Each row is where one point has got to under a steady rotation. How many steps took it there?
The counts run from 0 to 462.
[134 150 124 110 110 149 129 122 155 194 101 157 119  69 162  87 104 169
  95 125 175 145 144 142  94 163 140 135 121  99 129 139 110 108 139 116
 121 115 127 134 112 115 126 108 131 133  42 136 136 152 131 156 112 168]
433
[123 146 144 115  85 148  72 152 101 129 148 148 103  91 104  83  57 113
 133 115 131 123 110 133 105 139 144 120 112 126 117 145 135 122 140 136
 106 160 129  90 143 172 108 186 134 123  99 144 151 150 127 154  64 157]
358
[150 140 153 108 139 143  95 136 115 113 148 143  96 118 100  89  92  89
  92 126 124 126  96 124 103 128 104  95 119 146 133 174 105 161 154 124
  92 152 150 119 153 193 122 130 120 109  78 148 120 176 148 139  78 156]
101
[104 134 129 122 117 148  92 118  95 138 115 143  94  91 107 121  79 115
 107 145 142 186 157 174 111 146 123 104 117  98  98 160  88  97 141 134
 111 130  93 126 169 151  97 170 112 154  87 140 130 160 171 145 105 120]
367
[110 141 131 137 109 117 108 139  95 138 121 179  86  93 120 172  66  89
 126 157 115 154 150 147 115 132 139 152 127 125  83 136 104 102 159 133
 156 157  94 147 169 160 124 130 166 139 105 123 146 142 123 116  82 149]
382
[134 153 156 109 100 150  80 146 111 127 157 138 113 112  95  84  70 111
 119 114 131 102 103 122  97 141 121 103 120 157 136 153 128 159 131 137
 115 164 154 118 145 182 106 145 143 102  88 145 125 171 121 138  60 167]
99
[100 121 138 106  93 152  89 125 113 172 107 103 123  81 115  98 102 136
 115 156 171 117 129 143 110 172 103  98 138 142  90 139 120  95 173 108
 121 134  76  94 144 124  83 139 116 152 108 154 119 164 180 137 120 149]
341
[112 128 137 121 152 124  86 112 126 152  97 168 118 109 113 140  68  96
  93 162 129 159 155 145 141 157 113 128 113 118 122 199  97 122 154 117
 112 127 107 157 180 149  97 123 128 174  89 147 136 171 120 135 110 139]
118
[129 145 146 134 123 112 144 135 142 125 110 168  73  91 184 102  90 127
 129 135 117 111  62 139 130 171 101 115 140 137  97 119 122 137 163 131
 162 163 109 134 116 146 131  80 186 134 111 127 119 153 113 136  78 154]
413
[138 167 140 105 109 153 134 125 113 114 115 165 145 120 124 159 116  64
  87 138 170 125 153  88  82 103 144  97 105 142 106 173 122 149 178  83
  96 151 108 134 154 111 117 127 115 145 131 125 110 162 142 117  97 144]
287
[156 192 112 142 135 150 123  94 134 165 146 163 109 120 116 130  86 150
 123  96 142 119 132 134  65 129 133  99 118 133 119 140 122 154 118 131
 164 140 133 167 106 162 138 124 162 126  55 135 143 162 113 150  70 166]
189
[117 153 139 121 115 127  82 115 130 144 112 138 121 112 109 106 100  77
 109 172 152 139 128 170 145 159  70 106 124 138 121 160 100 113 174  77
 108 143 131 130 150 137  98  98 140 135 111 129 129 186 164 142  88 165]
91
[113 126 167 116 149 108  77 131 107 108 135 169 111 130 105 123 112 101
 152 192 154  89  99  76  95 141 125 118 151 151 103 148 165 111 163 146
 142 144 129 138 127 118 137 117 155 154 124 146 132 134 148 124  77 194]
320
[ 94 147 148 145 114 124 106 123 103 133 128 153  93  99 119 136  50 126
 148 138  94 126 117 116 118 160 137 108 120 148  97 153 127 140 144 151
 149 169  97 158 177 172  92 135 165 148 108 146 142 146  95 120  68 130]
124
[100 150 126 109 114 174 104 100 124 127 131 133  99 139 105 130 101 136
 141 127 190 158 152 131  43 115 126 109 130 131  99 182 134 114 121 176
 130 142 121 168 103 101  91 155 114 125 118 123 147 155 166 160  85 128]
19
[123  96 160 126 149 129 138 154  97 120 116 170  70  81 161 119 100 142
 118 169  82 140  93 114  98 143 154 133 136 115  83 147 118 112 140 189
 132 146 115 131 135 174 106 137 153 141  92 144 125 143 134 122  79  99]
138
[ 91 200 126 123 144 174 149 131 125 184 101 141 128  86 179 134  92 141
 100  97 113 171 154 113  98 141 169 136 101 119 123 151 103  97 143 136
 151 153  98 167 149  99 112 109 147 171 120 124 157 144 128 136 112 127]
211
[ 97 117 150 149 144 124 104 121 132 140 132 166 102 108 175 105  85 166
 157 168 113 119  85 156 128 180 121 103 141 120  87 143 137 114 144 154
 162 144  95 149 119 131 117 109 181 162 101 143 136 149 111 149  61 132]
151
[102 139 119 112 127 170 104  89 127 137 130 143  97 135 112 121  97 121
 142 125 189 166 156 129  45 105 122 113 128 130  96 180 126 108 135 162
 113 137 113 166 121 114 100 157 101 124 113 124 155 143 173 163 104 141]
18
[117  93 165 113 156 130 125 118 142 148 106 171 112  92 176 126  80 135
  86 160 153 144 111 131 112 169 115 124 151 126 108 154 107 142 153 123
 141 106  71 134 154 126 145  86 143 179  84 137  97 150 121 116 135 154]
404
[137 126 149 116 151 145  79 120 124  93 146 164  98 116 107  88  79 116
 112 125 126 149 107 139 107 137 109  81 116 103 139 194 115 145 135 134
  89 134 124 105 149 178 121 172 107 156  87 145 127 173 137 159  89 136]
362
[108 147 147 111 164 150 160 149 139 145 133 193  91 115 167 126 110 137
 133 134 126 112  88  49  65  92 167 116 151 143  90 141 151 132 161 169
 109 145 122 127 107 124 127 110 147 146 108 145 143 129 132 117 106 152]
229
[123  93 171 110 156 125 139 122 144 127  94 160 111  79 186 115  93 143
  72 153 138 139  95 127 107 163 114 127 141 120 102 155 106 147 155 130
 132 122  76 139 156 140 141  73 135 169  91 135  95 153 120 115 124 139]
403
[142 144 143 106 107 146  77 157 111 108 142 148 100  91 112  84  72 110
 118 108 119 129 107 123  92 133 135 122 107 116 122 160 130 126 133 146
 106 157 138 108 136 188 120 178 132 114  96 139 152 152 114 157  67 156]
359
[138 161 134 126 168 161 158 119 129 151 106 204 102  98 140 122  88 130
 123 116 131 151 123  82  55  88 169 141 113 116 138 154 129 121 112 146
 111 153 145 160 117 151 124 129 131 138  74 134 151 138 117 132  96 150]
202
[116 200 119 145 110 154 146 111 136 196 134 174 113 100 141 114  76 120
 121  90 139 152 137 122 113 110 152 108 108 128 115 130  96 138 164  81
 112 138 135 121 151 156 130 126 151 121  65 137 139 149 112 125 107 179]
446
[110 175 134 117  72 142  81 139 106 171 131 122 118 103 103 100  83  90
 117 138 146 123 143 169 131 173 112 123 114 154 114 132  99 108 165  98
 136 158 126 116 148 130  93 125 147 118 113 131 142 170 163 133  64 166]
94
[ 79 176 129 138 151 164 144  97 125 174 133 146 127 110 155 128  74 163
 139  99 129 137 133  81  74 116 170 116 115 135 115 155 135 126 143 155
 144 149  99 173 154 128 120 120 155 170 105 147 151 130 102 125 106 146]
214
[147 146 136 103 149 150  68 136 117 104 138 144  99 111 109 102  95 108
  69 133 118 169 136 178 115 155 105  96 113  98 126 198  98 125 138 130
 106 124 122 115 147 156 123 164 109 148  87 125 134 186 154 162  97 121]
364
[135 153 142 112 145 134 119 134 131 166 119 160  94  88 185  99 112 111
  82 102 127 129  91 125 133 154 125 125 129 125 102 126  89 135 170 103
 148 115 117  91 127 137 174 107 159 126  67 127 114 143 141 121 107 189]
418
[114 120 145 121 116 157 101 130  73 162 104 152  84  82  89 121  82 113
 122 146 143 158 144 151  96 150 147 128 121 125 114 153  89  98 117 143
 114 150 120 119 165 160  78 169 107 120  89 147 124 152 175 126  88 120]
108
[151 132 137 136 156 129 132 132 114 137 141 166  74 103 160 106 118 137
 122 148 121 113  75 158  90 139 114 101 140 119  81 107 111 120 140 146
 145 137 127 122  80 164 136 115 173 107  57 133 132 151 156 142  63 138]
164
[132 121 134 103  74 131  89 132 128 164 111 105 125  74 107  86  84 140
 118 161 170  98 121 109  84 151 100 124 129 142  86 134 136 104 177 134
 110 151 104 122 130 163  86 125 128 116  90 157 146 162 129 154 102 176]
344
[ 94 156 161  89 151 154  88 119  89 121 123 113 151  92 157 111 116  84
  83 131 147 156 150  72  87 109 146 138  96 128 109 171 111  99 158 143
 135 138  90 146 189 127 143 127 110 152 139 131 127 127 146 130  94 147]
302
[169 200 117 130 155 176 163 131 127 143 120 189  86 128 125 148 111 109
  88 107 118 127 125 163  86 149 140  72 127 123 136 144 100 149 126 107
 136 157 133 133 106 120 111 128 156 156  83 124 105 182 153 124  86 127]
194
[117 145 135 135 148 137 107 112 115 183 122 175  84  91 154  96 105 119
 131 108 156 138 103 128 129 143 130 124 135 118 103 123  95 129 156 116
 159 101 113  80 131 142 176 128 153 128  43 136 119 136 160 126 104 189]
420
[ 94 129 160 102  92 122  87 119 109 132 128 129 140  89 145 126 111 136
 126 174 194 108 140  76  90 161 153 136 130 138  88 153 156 104 164 143
 135 120  87 149 167  84 129 117 138 162 119 131 114 125 119 119  91 171]
56
[119 200 119 122 170 148 158 135 127 163 123 149  94 135 157 172 144 116
  79 141  95 129 137 108 102 136 145  98 144 144  81 141 104 118 184 140
 152 134 102 158 118  98 120  91 153 165 104 119 135 160 167 110 129 141]
222
[138 164 127 112  92 138  72 169 115 143 118 157 102 102  98 127  90  87
 109 143 123 132 132 171 141 181 111 104 124 121 117 153 114 104 173  89
 112 152 119  80 126 125  99 154 142 142 106 131 144 171 157 139  88 159]
353
[153 124 148 104 115 123 104 150 148  93 140 159 126 100 118 141  60 129
  66 153 130 125 136 142  89 155 114 119 120 121 119 184 132 157 151 143
 114 144 104 168 150 163 113 117 131 165  92 132 130 186  87 139 103 141]
375
[117 165 145 119 140 140 100 120  85 103 122 185 103 141 106 140 113  64
 154 160 158 143 137  89  76  97 161 124 114 124 112 162 143  98 142 142
 130 162 145 155 129 124 120 156 141 139 136 120 132 129 156 135  52 147]
293
[108 188 128 121 160 152 136 106 142 145 145 135 126 120 158 127  95 161
 106 101 109 118 121  73  66 118 157 107 122 140 117 158 138 139 147 175
 149 143 121 192 141 131 131 101 157 165  96 131 149 153  95 137 104 153]
216
[ 93 161 104 128 135 148 123  98 136 182 123 137 108 137 152 128 140 127
 128 137 168 125 138 130 102 119 100  90 138 140  61 145 114 109 200 119
 134 121  91 136  99  88 115 111 131 117 103 125 150 149 187 150 121 160]
250
[130  93 175 107 160 153 120 169 119 123 121 179 108  91 182 115  91 149
  81 155 101 128  89 122 111 173 160 112 141 112 110 163 118 144 143 154
 118 129  99 106 144 132 118 131 142 172  94 144 107 153 118 121 101  95]
141
[ 83 125 163  95 135 147  77 141  96 154 104 122 116  74 149  71 112  95
 125 137 142 127 101  89 114 132 132 142 124 134  98 132 114  88 187 127
 123 140  99  78 156 138 137 142 128 121 127 154 139 121 174 137 104 177]
329
[ 83 167 131 110 158 167 111 149 132 180 105 154 111 123 195 112 139 136
 123 125 125 150 122 117 112 139 153 137 127 120  95 151 119  77 167 155
 142 124 116 116  97  54 131 118 154 144 131 121 166 126 176 140 111 140]
237
[ 55 142 131 123 140 170 128 122 134 170 116 151 104 115 189  92 104 159
 168 118 143 140 100  88  95 117 144 125 135 137  83 146 136  90 169 160
 129 145  97 134 110  97 111 125 149 131 141 140 165 118 152 158  97 141]
240
[116 158 131 113 121 178 145 143 121 190 127 168 124  86 160 125  96 144
  84 110 139 174 160 104  61 110 194 145 109 117 115 155 101 113 126 152
  99 138 137 154 140 134 108 119 119 127  77 137 146 151 131 123 109 124]
460
[108 192 112 115 105 164  90 150 133 156 144 163 104 134 120 131 102  99
 140 113 159 132 135 131  85 111 129 130 135 131  90 137 134  98 170 127
 133 135 146 109  80  86 131 144 152 113 118 111 180 155 171 153  92 181]
4
